First come named moves, each a turn or a mirror, each shown by rows before and after it. For each pair of rows after them, which moves, in which order, take the first row to the second? The first pair is done for you.
Q716 (before -> after):
[ 1.13 -0.58  2.15  1.62 -1.63  0.28 -1.68 -2.63 -2.28  0.44  0.86  2.36
 -1.21  1.70 -2.95 -1.34 -1.29 -0.35  1.15  1.31 -2.91  1.40]  ->  [ 1.40 -0.26 -1.24 -3.29  1.40  0.24  3.12 -1.82  3.52  2.03  2.01 -2.33
 -0.32  1.92  0.38 -1.86  0.00 -0.54  0.65 -0.35 -0.01 -0.38]
[-2.22 -2.15  0.27  0.92  2.40 -1.34 -3.58 -2.44 -3.30  4.03  3.84  5.48
  0.79  0.06 -0.06  0.30 -3.39 -2.05  2.37 -2.25  0.63  2.38]  ->  [-2.22 -1.86 -2.38 -2.52  4.61 -1.26  0.06 -1.48  1.01  5.14  4.67  2.22
  1.39  0.21  2.67 -0.05 -2.26 -2.05  1.98 -3.54  2.64  1.30]
[ 0.35  0.13 -1.12  2.16 -1.03  1.46 -0.65  0.38  0.70 -0.58  0.05  2.29
  1.63 -0.89  0.10 -1.16 -0.97  0.03  0.19  0.49  0.34 -0.18]  ->  [ 0.66  0.33 -2.12  1.53 -0.33  1.36  0.39  0.36  1.98 -0.35  0.21  1.13
  1.75 -0.70  0.87 -1.22 -0.34 -0.07  0.32  0.21  0.98 -0.49]
[-0.12  0.61  0.13  3.28 -0.87 -0.11 -1.56  2.34 -0.15 -1.08  1.41 -1.17
 -0.41 -1.84 -1.85  2.87 -0.60  2.47  1.08 -2.27  0.66  0.37]  ->  [-0.14  0.96 -0.94  1.73  0.03 -0.01 -0.24  2.72  1.81 -0.50  1.58 -2.71
 -0.31 -1.92 -0.76  2.45 -0.21  2.62  0.99 -2.82  1.25  0.10]
Q913 (before -> after):
[ 0.16 -1.33  1.44  1.95 -0.64  0.48 -0.38 -2.33 -3.15  1.60  1.37  0.81
  1.48 -0.47  0.00 -1.21  0.14 -1.42  0.36 -0.54  0.02  2.76]  ->  [ 0.21 -1.29  0.96  1.52  0.00  0.69 -0.01 -2.05 -2.63  2.35  1.68 -0.03
  1.78 -0.88  0.71 -1.20  0.01 -1.59 -0.15 -0.74  0.45  2.52]
[-2.05 -0.02 -3.60 -2.89  3.00 -0.70  0.90  1.71  1.75 -0.19  2.14 -0.67
  1.27 -1.58  4.08 -0.29  1.90  2.05 -0.36 -1.21  1.70 -2.28]  ->  [-1.42  0.73 -2.89 -3.41  2.15 -0.53  2.14  1.87  3.68 -0.96  1.44 -1.65
  0.78 -0.58  3.30 -0.71  2.79  2.37  0.08 -0.80  0.90 -2.65]
[ 1.27  0.49  0.13  1.11 -1.11 -1.02 -1.14  0.78  0.04  1.35 -0.80  1.24
 -0.21 -1.01  0.99 -0.48  0.81  0.84 -1.61 -0.63 -1.89  1.42]  ->  [ 1.45  0.43 -0.06  0.95 -0.76 -0.84 -0.81  0.69  0.22  1.88 -0.54  0.85
 -0.07 -1.22  1.21 -0.50  0.71  0.66 -2.00 -0.76 -1.69  1.40]
Q618 (before -> after):
[-3.06  0.89 -0.58 -0.21  1.96 -0.30 -1.12 -0.35 -1.54 -0.13  1.86  2.28
 -0.90 -0.48 -0.86  0.93  0.75  0.30 -0.67  0.17  0.76 -1.58]  ->  [-2.09  1.92 -0.15 -1.27  1.65  0.70  1.47 -0.35  1.52 -0.61  1.44 -0.55
 -1.43  0.85 -1.48  0.64  1.85  0.25 -0.82  0.34  0.68 -2.58]
[ 0.24  0.74 -0.64  0.31  0.60 -0.60 -1.32  1.30  1.30 -0.24  1.31 -0.02
  0.98  2.74  0.38 -1.91  0.81 -1.42  0.99 -0.31  0.11  0.29]  ->  [-0.24  0.56 -0.58  0.46  0.92 -0.74 -2.00  1.38  0.44 -0.21  1.36  0.70
  1.10  2.30  0.67 -1.77  0.64 -1.53  0.89 -0.42  0.30  0.28]
[-1.75  0.64 -2.48  1.23 -1.33  0.08 -0.65  5.40 -0.46 -3.18 -2.08 -3.68
  0.64 -2.99  3.62  3.66  2.65  2.64 -3.40  0.24  0.93 -2.14]  ->  [ 2.78  0.77  3.44  2.04 -5.36  0.86  0.34 -1.09 -0.17 -3.22 -2.52 -1.30
 -2.57  3.15 -5.16 -0.13  1.93  1.27  1.01  1.70 -3.79 -0.46]
[ 0.78 -1.77  1.41 -1.39 -0.57 -1.87 -4.41 -1.76 -5.93 -1.89 -1.17  3.55
  0.32  1.16 -1.75 -0.48 -0.56 -0.73  3.76 -0.14 -1.94  0.63]  ->  [-0.27  0.37 -2.34 -4.06  1.02 -0.96  0.22  3.69  0.15 -2.47 -2.15 -4.28
  1.83 -1.45  4.53  1.88  2.20  0.27 -0.33 -0.90  1.74 -2.59]

(2 to 4 moves a pair)
[ 1.75 -0.88  2.47  3.21 -0.36 -0.05 -1.32 -0.80 -3.54  2.18 -0.66  0.16
 -0.39 -1.92 -1.64 -0.87 -0.05  0.32 -0.47  1.68 -0.52  1.53]  ->  [ 3.01 -0.41  1.74  0.97  1.39  0.67  1.21 -1.65 -1.21  4.25  0.44 -2.23
 -0.25 -1.32 -0.71 -1.59  0.18 -0.72 -0.74  1.04  0.32  1.40]  Q913, Q913, Q716, Q618
[-0.69 -0.34 -2.39 -1.95  1.44 -0.48  1.66  1.95  2.25  0.40  0.30 -1.45
  0.04 -1.23  3.04  0.10  1.00  0.83 -0.23 -1.16  2.15 -1.34]  ->  [-1.61 -1.92 -1.81  0.00  1.41 -1.21 -2.13  0.91 -2.12  0.47  0.86  2.70
  0.34 -1.85  2.08  0.39 -0.62  0.87  0.45 -1.06  1.54 -0.25]  Q618, Q618, Q716
[-1.37  1.49  1.31  2.83 -3.66  2.36  0.64  2.20  1.32 -0.45 -0.20 -4.39
  0.16 -1.46 -2.47  1.34 -1.10 -0.41 -0.73  4.24 -1.42 -1.23]  ->  [-0.31  0.88  2.41  2.76 -3.96  2.22  0.05  0.20  0.68  0.24  0.48 -2.45
 -0.44  0.17 -4.41 -0.03 -1.80 -1.16  0.51  4.14 -2.52 -0.46]  Q716, Q618, Q618, Q618
[ 1.70  0.82  1.98  1.28 -3.12  1.18  0.13 -0.80  0.31 -2.09 -1.12  0.14
 -1.06  3.07 -4.81  0.24  0.99  0.72  0.60  1.17 -1.19  0.54]  ->  [-1.59 -0.04 -3.37 -1.45  1.00  0.32  0.68  2.94  1.50 -0.88  0.19 -1.96
  1.89 -1.38  2.41  2.12  1.22  1.53 -1.74 -0.88  3.02 -1.15]  Q618, Q716, Q913
[-1.36  2.32 -3.20  1.32 -4.97 -2.43 -3.10  1.72  1.49 -4.24 -2.76  1.00
 -0.66  1.62 -2.65  1.70 -0.38  2.78 -1.68 -0.77 -2.06 -1.70]  ->  [ 2.30  4.18 -2.57 -0.54 -3.35 -0.24  1.52  0.22  5.36 -1.08 -1.22 -3.85
 -1.73  3.12 -3.23  0.66 -0.19  1.05 -2.29 -0.49 -2.07 -1.45]  Q913, Q913, Q913, Q618
[ 0.56  0.26  1.86  2.11 -2.69  0.04 -1.75 -3.70 -3.10 -2.21 -2.46  2.95
 -0.54  1.59 -4.06 -1.77 -0.19 -1.07  0.66  1.18 -1.71  0.78]  ->  [-1.57  0.13 -4.48 -2.97  2.81 -0.83  1.65 -0.85  1.54 -0.02 -0.53 -1.69
  2.15 -1.21  3.68 -0.96  0.84 -0.30 -0.96 -1.62  3.05 -1.29]  Q716, Q618, Q618
[-1.64 -1.87 -0.19  1.76  0.02 -3.13  1.16 -1.80  0.58  0.28 -1.91  1.22
  1.73 -0.40  1.71  2.39 -1.33  2.04  2.11  1.58 -0.19 -0.25]  ->  [-1.16 -1.05  0.31  1.84 -0.68 -2.53  2.56 -0.72  1.80 -0.33 -2.64 -0.78
  1.39 -0.62  1.94  2.87 -0.60  2.21  1.17  2.18  0.26 -0.94]  Q618, Q716, Q913, Q618
